In the rows, zero is written as 128.
Each path below is one point turned by a fixed rotation once a step. After each direction that follows a path, write how fast that rotation turns it, in degrees per step (0 if it stays still).
Each turn is a multiple of 5 degrees from 10 to 175, or 0.
Each row of a path follows its step; steps can be skipped.
path 1
step 0: [125 139 124 130 125 125 125 130 137 123 121 129 127 132 126 126 138 128
 124 116 123 123 130 115 125 137 132 131 132 124 128]
step 1: [124 131 122 128 114 123 120 126 132 121 128 124 123 121 129 136 127 125
 123 128 125 122 131 131 114 130 130 133 138 124 131]
step 2: [131 130 120 131 111 130 117 124 126 135 131 131 128 124 132 128 124 136
 127 132 124 139 121 123 124 124 124 130 130 131 134]
step 3: [136 132 123 133 131 129 126 119 134 131 125 129 111 129 128 130 124 131
 127 127 124 135 124 114 126 122 125 129 123 129 121]
step 4: [128 127 135 138 121 132 127 123 123 122 125 132 116 129 122 142 134 121
 130 126 131 127 127 126 127 120 128 128 124 121 122]
step 5: [121 139 129 130 120 126 126 122 123 133 125 133 131 140 135 138 138 121
 133 124 131 133 125 127 132 132 132 131 126 129 133]
step 6: [132 137 127 130 127 124 129 132 138 127 129 125 130 131 136 135 125 116
 125 117 120 129 123 120 129 132 132 139 132 129 132]
step 7: [121 127 126 132 122 130 123 132 129 125 128 133 117 116 128 129 121 123
 120 126 126 124 117 129 128 130 130 137 135 119 136]
step 8: [131 131 127 131 125 132 125 124 122 129 126 139 122 126 141 129 123 140
 128 136 126 135 124 127 121 130 131 132 127 117 135]
[126 129 128 129 130 129 127 128 126 124 125 129 127 127 126 128 128 130
 128 129 131 125 132 126 128 129 126 130 127 123 129]  100
[129 127 127 127 130 130 128 128 126 129 124 128 128 132 127 130 132 128
 127 126 127 128 129 129 129 123 131 126 125 126 126]  65
path 2
step 0: [121 127 127 134 121 132 123 136 129 123 128 123 125 120 123 135 136 124
 127 126 120 127 129 139 132 122 131 135 129 133 127]
step 1: [117 134 126 124 129 131 126 130 132 123 129 122 130 128 133 137 127 135
 131 121 134 120 132 136 126 129 131 127 116 127 124]
step 2: [135 132 126 129 128 131 136 133 130 137 132 126 135 136 126 137 131 131
 123 117 129 118 129 128 127 132 131 124 131 124 124]
step 3: [134 129 124 126 122 126 129 123 120 129 122 127 134 131 117 131 129 124
 123 129 115 119 133 132 133 128 125 126 124 135 129]
step 4: [117 130 133 120 132 131 127 133 133 125 119 123 135 123 120 129 127 133
 123 129 118 128 128 131 127 125 125 126 124 124 138]
step 5: [130 135 132 122 135 123 125 128 141 134 129 126 137 133 132 130 137 128
 131 130 127 128 129 126 132 126 132 129 118 122 130]
step 6: [134 123 119 135 129 124 118 128 126 134 130 126 131 130 123 128 132 128
 120 124 129 124 130 124 139 121 135 132 128 122 129]
step 7: [120 123 125 132 129 123 122 135 126 125 126 132 128 125 117 130 131 130
 125 131 126 125 121 137 131 122 133 124 120 135 122]
step 8: [123 132 129 127 128 130 128 136 137 124 137 120 125 119 123 138 137 129
 133 124 127 126 126 138 128 131 133 129 126 125 128]
[131 131 128 128 129 129 132 129 130 130 130 129 127 127 127 128 133 122
 131 128 128 127 127 127 129 127 128 128 129 129 130]  125
[128 124 131 129 127 124 125 131 128 128 128 130 127 123 130 130 129 127
 130 128 131 126 129 128 129 128 130 127 129 128 126]  45
[127 124 129 129 129 128 129 128 124 129 125 130 126 133 126 130 129 127
 128 127 128 129 128 127 132 131 129 130 129 129 129]  100
path 3
step 0: [118 131 119 125 139 130 136 126 122 125 121 128 131 130 122 128 119 134
 131 125 130 115 132 128 134 129 129 131 123 133 127]
step 1: [120 116 131 131 128 131 136 132 132 130 133 135 124 136 124 133 122 132
 128 126 133 116 128 125 138 126 126 129 120 122 129]
step 2: [126 132 126 134 122 134 132 127 129 122 142 133 133 135 128 134 132 130
 141 131 130 124 134 122 127 128 118 128 124 125 130]
step 3: [130 127 124 136 135 126 127 127 124 129 139 124 127 127 131 130 143 137
 130 136 129 118 136 133 129 131 127 125 128 122 135]
step 4: [127 130 134 130 132 120 120 140 125 113 129 134 122 122 132 124 132 135
 131 130 127 121 129 132 129 127 123 119 128 122 128]
step 5: [120 128 133 126 141 128 129 135 122 118 118 129 125 134 128 131 135 129
 137 124 122 133 133 127 127 134 127 125 133 127 135]
step 6: [121 123 128 126 136 128 130 131 125 132 128 136 119 133 118 137 135 131
 129 125 132 135 120 135 125 129 130 116 126 130 128]
step 7: [125 133 125 128 135 134 135 136 123 129 137 133 135 133 125 120 126 137
 130 124 136 138 123 127 126 125 126 119 129 131 124]
step 8: [128 123 131 127 142 137 126 128 129 138 131 125 136 127 131 120 131 136
 127 126 132 129 126 128 127 136 122 128 118 121 122]
[131 128 125 126 133 128 128 127 127 131 126 124 127 129 126 129 129 125
 128 129 129 128 130 129 129 130 127 129 125 126 132]  140
path 4
step 0: [135 132 124 133 130 127 130 128 142 129 131 123 132 132 122 129 123 134
 136 125 125 124 127 129 116 124 130 134 135 123 123]
step 1: [125 124 125 121 132 137 123 137 136 134 132 127 135 127 128 122 131 122
 127 132 130 137 132 134 130 124 129 121 119 132 130]
step 2: [129 122 131 136 131 125 123 123 125 128 123 127 134 124 131 123 125 131
 135 131 117 126 118 134 138 132 122 130 131 127 120]
step 3: [129 128 126 123 124 124 133 122 138 134 121 120 128 129 124 130 126 129
 123 135 128 126 119 128 123 125 136 127 126 129 141]
step 4: [123 129 133 140 137 131 128 137 131 134 126 127 126 133 135 132 135 126
 133 136 132 130 130 133 125 137 124 122 129 125 129]
step 5: [120 125 126 125 123 122 137 132 123 133 125 121 131 133 126 121 125 131
 131 131 119 125 127 124 127 123 122 136 120 124 120]
step 6: [138 128 127 126 126 125 123 128 134 129 133 122 133 139 135 131 130 132
 131 122 136 138 120 130 129 134 130 133 125 131 134]
step 7: [121 129 130 141 128 125 127 134 136 127 123 128 140 126 123 124 134 123
 124 129 130 122 135 136 131 123 130 134 131 130 127]
step 8: [123 124 126 120 129 125 131 130 140 126 133 126 123 129 128 121 123 128
 136 128 132 120 116 130 129 130 124 122 124 132 121]
[129 129 130 128 131 132 132 129 128 128 131 128 131 128 127 129 132 126
 126 130 130 125 128 129 130 126 126 126 127 126 127]  115
[127 131 128 131 130 126 128 124 128 127 128 131 128 125 129 125 130 129
 128 131 127 127 129 129 126 127 125 132 126 128 126]  140
[129 126 128 126 128 124 130 130 129 128 128 128 129 127 124 126 129 130
 127 127 124 124 128 125 127 131 127 128 131 126 127]  140
path 5
step 0: [124 131 128 132 135 137 133 124 120 121 129 121 126 120 141 134 128 124
 133 119 130 139 130 129 127 125 126 125 129 129 129]
step 1: [125 127 121 121 132 134 124 120 123 126 121 132 119 122 132 130 131 132
 115 132 130 128 125 126 128 130 124 130 127 115 123]
step 2: [127 139 125 129 117 127 133 135 134 124 129 124 122 122 127 124 133 130
 126 129 130 124 134 132 124 140 120 125 134 123 119]
step 3: [126 127 127 132 121 124 126 133 123 123 131 134 127 128 125 123 139 135
 120 125 130 130 133 137 121 124 135 137 133 138 132]
step 4: [134 125 130 127 130 135 134 133 125 136 125 130 122 121 128 137 125 124
 128 127 123 133 142 128 126 124 136 121 133 137 131]
step 5: [129 125 134 131 130 134 125 124 127 121 125 130 123 127 137 137 126 130
 126 130 138 125 138 131 135 119 118 128 120 125 132]
step 6: [128 131 115 128 125 136 133 130 133 120 129 126 130 127 131 125 125 134
 125 120 133 137 129 124 132 123 125 123 128 119 115]
step 7: [126 135 131 128 127 136 126 127 120 126 132 128 119 125 128 123 141 131
 125 116 132 133 122 130 121 139 125 131 129 126 129]
step 8: [123 128 121 121 121 127 135 125 127 125 125 132 121 120 136 126 134 119
 118 134 121 127 132 128 120 131 131 130 133 135 129]
[128 127 124 127 131 131 128 130 129 133 126 128 127 129 124 125 127 129
 124 129 127 129 128 126 129 126 130 128 129 127 126]  145
path 6
step 0: [129 117 127 124 123 135 134 129 127 127 130 132 125 123 121 135 128 123
 123 122 137 130 136 134 141 128 136 130 129 121 135]
step 1: [120 125 132 130 137 138 129 121 123 128 131 122 120 122 126 134 134 137
 132 122 130 129 132 137 134 131 128 121 127 136 135]
step 2: [121 114 128 139 131 127 137 124 125 130 131 136 128 124 127 125 132 128
 114 128 126 134 127 130 135 130 135 122 131 126 133]
step 3: [119 137 133 127 130 126 128 122 120 129 128 123 119 117 129 132 132 126
 120 122 124 137 122 125 135 130 132 129 121 134 133]
step 4: [130 121 128 132 127 114 128 123 128 126 135 136 124 126 129 129 140 126
 126 117 130 130 126 126 139 125 124 128 127 123 135]
step 5: [121 130 117 127 129 123 126 124 125 126 129 127 114 128 127 133 136 120
 130 120 126 136 131 134 132 128 135 128 131 137 120]
step 6: [125 120 124 125 130 130 133 134 136 135 133 142 123 124 127 132 141 126
 132 130 125 139 124 125 134 128 124 129 132 132 132]
step 7: [127 126 118 121 127 132 134 127 137 130 130 116 122 126 130 128 136 128
 117 124 121 128 124 133 137 124 131 132 129 138 129]
step 8: [133 134 130 126 124 136 131 127 135 131 134 137 125 121 119 130 137 127
 119 123 126 130 138 128 137 124 125 124 134 127 135]
[125 130 125 132 128 125 131 128 125 128 127 128 126 125 126 127 125 129
 130 129 127 125 127 129 128 129 128 127 128 126 133]  40
path 7
step 0: [128 124 132 135 125 124 126 133 127 128 125 124 130 116 123 126 130 131
 121 128 108 129 132 127 131 127 127 125 125 131 132]
step 1: [133 128 131 128 130 128 133 130 122 130 135 141 121 123 120 131 131 126
 116 128 123 134 128 137 127 128 132 127 124 135 138]
step 2: [130 127 124 125 131 129 120 127 117 129 131 137 123 122 133 125 118 131
 123 122 130 121 126 136 126 124 119 125 123 128 135]
step 3: [129 133 125 124 126 130 126 132 123 120 121 127 128 122 123 135 129 131
 133 128 135 119 126 139 123 137 119 125 132 125 134]
step 4: [121 130 125 129 120 130 127 127 119 127 125 116 138 118 126 122 130 130
 125 123 132 133 133 128 123 134 128 130 131 125 136]
step 5: [128 129 133 128 121 123 125 128 123 123 129 128 135 130 122 118 129 130
 123 135 129 131 124 128 125 140 137 125 121 139 132]
step 6: [125 124 123 125 139 130 127 132 121 123 138 130 136 129 122 128 118 125
 124 132 132 133 122 122 122 128 127 127 119 136 127]
step 7: [128 133 122 128 134 137 123 138 122 123 134 127 127 125 128 128 119 131
 136 139 132 121 127 129 136 129 134 128 127 126 128]
step 8: [119 132 127 134 136 128 134 130 127 121 128 122 126 119 135 128 131 124
 135 126 142 126 129 126 138 130 130 128 132 130 133]
[125 126 128 126 127 131 126 129 128 129 128 129 125 126 131 132 127 126
 131 125 131 126 130 131 128 129 130 128 126 129 126]  70
[127 129 129 130 129 127 131 129 125 126 132 131 126 128 128 128 127 131
 129 127 129 125 126 129 132 126 126 133 128 126 129]  65
path 8
step 0: [130 132 128 139 128 123 138 127 125 132 130 130 131 129 120 130 129 132
 128 126 127 141 118 137 129 128 126 136 128 127 124]
step 1: [138 132 132 135 124 128 126 132 124 126 127 128 129 126 143 129 141 128
 132 125 125 134 132 130 133 128 123 126 130 126 131]
step 2: [131 126 129 130 124 129 133 136 127 121 126 132 125 127 118 133 127 127
 123 124 129 145 123 126 128 128 128 119 134 133 129]
step 3: [127 132 127 135 134 125 130 131 127 134 125 126 124 125 137 132 134 133
 123 124 120 138 119 134 127 134 124 137 126 124 125]
step 4: [134 130 137 133 126 133 123 131 119 118 128 126 126 135 135 130 135 130
 128 127 128 136 129 130 129 133 132 116 123 134 129]
step 5: [128 129 123 130 135 124 134 130 119 131 123 134 126 126 120 127 129 132
 126 128 132 143 118 130 130 129 136 127 131 128 126]
step 6: [133 136 129 136 124 130 122 135 122 129 130 130 124 133 135 127 136 133
 129 126 124 135 131 135 131 132 126 138 123 121 128]
step 7: [128 131 130 131 123 130 127 132 122 120 121 132 127 128 124 129 132 130
 127 122 130 135 128 129 139 125 128 110 131 128 124]
step 8: [126 133 124 124 131 122 128 138 131 128 123 129 123 125 124 126 136 131
 122 126 125 142 120 129 124 130 129 134 126 120 127]
[125 129 131 129 126 130 130 129 125 130 129 126 129 128 130 126 127 125
 127 126 129 129 132 127 127 127 129 124 128 127 130]  135
[128 130 127 129 127 126 128 126 130 126 128 133 127 130 129 125 126 128
 125 127 133 128 126 128 126 130 128 125 132 129 128]  135
path 9
step 0: [124 125 126 128 125 135 123 125 137 126 129 125 134 128 123 136 125 124
 144 123 125 124 124 130 125 122 135 118 117 130 133]
step 1: [130 124 124 136 129 123 122 132 142 128 128 128 126 125 127 132 124 121
 126 130 121 132 136 135 130 126 116 123 126 128 142]
step 2: [129 119 128 126 130 128 130 126 130 138 127 122 128 128 127 136 129 115
 133 129 133 134 135 126 125 110 136 130 127 127 132]
step 3: [134 128 123 137 130 129 131 123 132 135 116 125 130 130 120 120 127 122
 120 134 120 126 134 136 127 128 131 135 131 125 136]
step 4: [133 130 122 129 129 127 137 125 133 137 130 126 138 116 136 129 137 123
 129 129 126 124 121 131 121 120 139 133 126 127 127]
step 5: [132 127 119 135 135 130 134 121 136 130 132 122 130 134 122 125 118 131
 130 130 122 117 120 133 120 132 127 126 128 135 131]
step 6: [128 123 120 129 135 116 126 134 139 132 139 125 130 126 134 126 132 130
 128 122 129 129 125 125 123 121 125 137 119 132 134]
step 7: [125 127 123 129 133 131 124 122 127 134 127 127 126 140 121 125 117 126
 140 130 128 132 121 124 127 122 128 135 119 126 138]
step 8: [125 130 126 133 129 129 125 130 140 136 123 132 127 124 135 119 140 126
 135 127 124 130 136 128 129 129 124 136 122 119 138]
[125 127 130 129 124 130 127 129 128 128 128 129 128 126 126 129 129 126
 130 128 125 130 133 127 131 127 128 124 127 129 130]  40
path 10
step 0: [121 116 128 131 118 131 123 132 131 129 131 126 129 137 126 123 126 126
 122 135 126 134 134 131 122 131 127 129 127 122 129]
step 1: [131 134 128 131 129 128 128 129 135 129 127 132 132 141 135 120 125 125
 135 132 132 130 119 125 133 124 131 132 130 125 119]
step 2: [121 128 133 121 127 132 122 119 132 123 123 126 128 132 127 134 126 134
 132 129 131 131 129 140 128 122 128 122 122 123 127]
step 3: [136 124 127 134 135 133 128 133 124 125 129 124 127 133 133 129 127 134
 133 121 129 124 139 122 130 123 125 125 126 124 120]
step 4: [131 136 120 130 123 134 128 130 129 125 126 128 120 126 122 122 131 129
 134 130 118 134 135 137 135 128 126 126 128 128 133]
step 5: [135 130 126 127 132 127 130 120 124 138 121 131 120 125 128 131 122 132
 135 132 127 119 125 121 132 130 122 129 129 125 126]
step 6: [126 130 132 125 127 126 125 127 130 125 139 128 126 123 122 137 128 134
 126 120 115 123 125 132 130 128 122 124 131 135 128]
step 7: [134 124 130 127 129 115 132 129 126 127 136 123 125 122 130 120 126 130
 126 132 131 126 136 125 126 137 123 133 131 125 131]
step 8: [129 134 129 129 132 123 133 129 129 129 131 136 131 126 129 125 125 115
 126 127 126 131 118 133 126 123 122 124 131 129 138]
[131 126 128 127 130 127 127 127 128 132 129 129 123 129 128 128 125 127
 127 129 129 128 130 126 123 128 131 127 125 127 128]  155
path 11
step 0: [121 134 134 136 133 131 134 132 133 131 131 121 133 127 125 130 115 125
 134 133 129 129 136 125 126 121 133 130 128 126 130]
step 1: [126 129 121 125 124 132 131 129 145 128 120 124 132 124 132 124 124 125
 136 129 129 119 131 129 126 130 131 133 132 122 129]
step 2: [124 132 116 129 127 136 130 127 130 125 126 131 129 128 131 124 115 134
 124 134 131 123 129 128 131 127 120 129 120 132 135]
step 3: [124 138 129 125 123 130 128 129 127 137 132 131 128 131 124 134 124 134
 134 125 133 118 129 132 131 131 127 130 115 123 126]
step 4: [130 121 127 120 127 129 134 129 126 140 120 136 126 127 121 129 125 131
 130 130 126 122 125 138 125 128 132 133 126 136 133]
step 5: [125 127 124 129 132 129 129 132 128 138 135 124 131 130 120 133 120 122
 122 122 123 128 126 134 134 116 130 128 126 134 129]
step 6: [132 130 121 121 133 130 121 128 132 136 125 125 132 127 124 125 137 127
 124 128 124 120 137 129 134 123 135 133 132 124 121]
step 7: [135 132 120 133 139 130 126 130 121 130 122 122 134 125 127 127 125 133
 124 136 126 130 136 130 130 132 132 126 126 134 136]
step 8: [123 134 126 126 128 127 123 137 131 126 131 123 137 127 125 134 125 130
 142 124 124 132 138 128 132 132 134 124 126 126 131]
[125 125 128 128 129 131 129 128 125 129 124 130 127 128 129 126 127 127
 125 132 127 129 130 128 126 130 126 128 129 132 127]  145
path 12
step 0: [119 121 121 129 119 121 142 121 133 118 128 121 131 133 118 125 125 125
 130 122 135 130 130 133 126 125 124 122 129 125 128]
step 1: [122 122 140 131 123 133 129 125 140 121 137 128 128 136 119 130 128 130
 123 125 135 118 127 130 133 136 121 127 127 126 123]
step 2: [131 126 136 138 131 136 127 127 137 122 120 126 133 131 132 123 127 132
 112 129 133 133 120 137 134 129 127 127 129 132 123]
step 3: [132 137 130 133 125 133 137 123 131 131 124 124 121 128 129 124 137 124
 117 133 133 136 127 124 142 126 131 125 123 120 133]
step 4: [128 121 127 130 129 126 137 127 135 144 127 129 137 131 122 125 133 125
 129 119 138 137 130 123 133 123 128 128 118 123 133]
step 5: [128 137 135 124 116 121 124 128 143 135 125 130 133 131 119 134 127 126
 125 114 130 128 133 128 129 127 130 135 125 128 128]
step 6: [121 136 128 128 130 122 133 123 136 119 118 131 139 126 119 128 125 131
 118 127 127 128 124 134 126 132 128 134 129 132 140]
step 7: [127 132 143 138 126 121 136 121 130 123 133 125 123 119 121 121 132 134
 125 133 133 127 129 128 126 128 120 131 130 126 140]
step 8: [123 125 130 135 124 126 134 123 132 132 130 122 132 125 129 112 118 134
 129 130 135 132 133 132 136 123 118 136 129 127 121]
[127 129 131 131 129 130 128 130 125 129 128 130 128 126 129 123 127 128
 128 129 129 128 127 128 132 131 128 126 132 127 127]  65
